Rows swapped in pairs by one turn or mirror: which row each one swaps with
K_968: [ -7  -7   0   4   4 -11   3  -2  -5   3  -9  -3  -1  -3 -15   1   1   1
  -4]
K_265: [  2  13 -11  -5   1   6  -6 -13  -6  -6  13 -10  -2   0 -12   1   5   5
 -10]
K_131: [  1  -2  -8   5  12   8   4   2  -2  -2   9 -13 -14   1  -5   1  -5   4
   9]
K_508: [  3  12  -8  -9   6   1  -9 -12  -4  -5  15 -11   1   1 -11  -2   7   9
  -9]
K_161: [  5  -4   0   7  11   7   7   5   1  -4   8 -13  -9   1  -5   5  -1   4
   1]
K_723: [ -4  -6  -2  -8  -1 -11  -7   4   5   2   2  -5   8  14 -10   1   0   5
 -11]
K_676: [ -7 -13 -23  -1   6  -9 -11   2  -6  -5  13  -5  -3  -7  -7   0   8   8
   0]
K_65: [ -3  -6  -7   0  11 -11   6  -1  -4   6 -10  -6   1  -3 -14  -1  -1  -2
  -5]
K_821: [ -8 -13 -20  -4   7  -8 -13  -3  -8  -5   9  -5  -6  -5  -3   1  10   5
   0]
K_286: [  2  17  -5  -6   9   2  -2 -11  -6  -1   9  -9  -5   1 -12  -2  10   6
  -8]
K_565: [  2  13  -9  -7   8   5  -8  -8  -5  -8  16 -11   1   1 -13  -5   6   7
  -9]
K_841: [-11  -1  -2  -6  -3  -2  -9   0   3  11   6   1  10   8 -13   0   0   5
  -4]
K_420: [  7   2 -11  -7   0   8  -3   2  -4  -6   2   3   4   5   4   0  -2   2
  12]
K_727: [ -1  16  -6  -9   8   4  -8 -11  -2   1  13  -7  -5   3 -13   0   9   4
  -5]
K_332: [ -7  -7 -22  -2   4 -12  -9  -1  -5   0   6  -4  -9  -3  -3   6  12  12
   6]
K_559: [ -8  -5 -20   2   8  -6 -13   3 -11  -7  11  -8   0  -3  -3  -1   6  12
  10]
K_987: [  8  -3  -5   7  11   9   3   1   0   2   8 -12 -10   1  -7   2  -5   0
   6]
K_753: [ -4  -8  -5 -10   2  -2  -2  -1   3  12   0  -7   5   9 -11   3 -10   1
  -9]
K_741: [ -2  -4  -4   0  10 -10   3  -2   1   2 -12  -4  -1  -3 -10  -3   3   0
  -8]
K_725: [ -1  14  -8  -4   6   0 -12  -7  -7  -3   9  -6   3  -1 -16  -8   1  11
  -6]
K_88: [ -8 -10 -24  -4   7 -10 -11   1 -12  -7   6  -8  -1  -3  -4   0   8  11
   0]
K_360: [ -6 -13 -25  -2  12  -6 -13  -1  -8  -6   7 -11   2   1  -3   3   9   7
  -1]
K_173: [  4 -12  -5  -4   0   5  10   2   2  -8   5   2   0   8  -2   5  -1   6
   8]
K_423: [  8  -3 -12  -6  -3   4   0   4  -2  -1   9   4  -1   3   2   2  -3  11
  14]
K_309: [ -6  -7  -4  -1  -7  -4  -8  -1   7   7   6  -3   0   6 -16  10  -3   5
  -7]
K_62: [-10  -1  -4   2   7 -12   2  -4  -4   2  -7  -3  -3  -2 -18  -3  -2   3
  -6]
K_582: [  6  -5  -8 -10   0   4   1  -3  -4  -3   6   3  -3   4  -4   6  -2  -5
  15]
K_899: [  5  -2   0   9  11   7   8   6  -3   0   6 -10  -7   6  -4   4  -2   6
   2]
K_425: [  9 -11 -13 -10   3   6   6   0  -5  -6  11   1   1  11  -6   6  -5   1
   5]
K_804: [  4  11  -8  -9   6   2  -7 -10  -4 -12   9 -12   4   0 -10   0   7   7
 -11]
K_473: [  8  -6 -14 -12   2  11   4   5  -1  -5   4  -6   3   9  -4   2   3   5
  12]
K_28: [ -4  -8  -5   0  11 -10   5   0   0   8  -9  -6   3  -4 -13  -5   0   2
  -1]
K_330: [ -7 -10 -21   1  10 -10  -8   0  -6   1   6  -9  -9  -4  -5   2  13  11
   3]
K_246: [  1  14  -9  -9   3   5  -6  -7 -13  -5  13  -9   0  -2 -12  -1   4   4
  -9]
K_467: [  3  -3  -6   8  12  10   7   5   1  -1   3 -16  -9   3  -2   4   1   2
   2]
K_598: [  4  -6 -13  -9   4   4   0   8   1  -5  11   7   4   4   1   2   4   3
  12]
K_820: [ -6 -12  -2 -13  -3  -5  -1  -1   3   2   6  -7   7   5 -15   7  -5   5
  -9]
K_688: [ -6 -10 -24  -4   8  -8 -10  -3 -11  -4   8  -6  -1  -1  -4   3  12  10
   3]
K_184: [-11  -5  -6  -1  -4  -2 -14   4   9   5   3  -5  10   5  -8   1  -1   8
  -7]
K_251: [ -6   4  -6 -11  -5  -2  -8   6   3  10   4  -4   9   4 -10   7  -2   7
 -11]

K_65 swaps with K_161
K_987 swaps with K_968
K_246 swaps with K_676
K_725 swaps with K_559
K_723 swaps with K_473

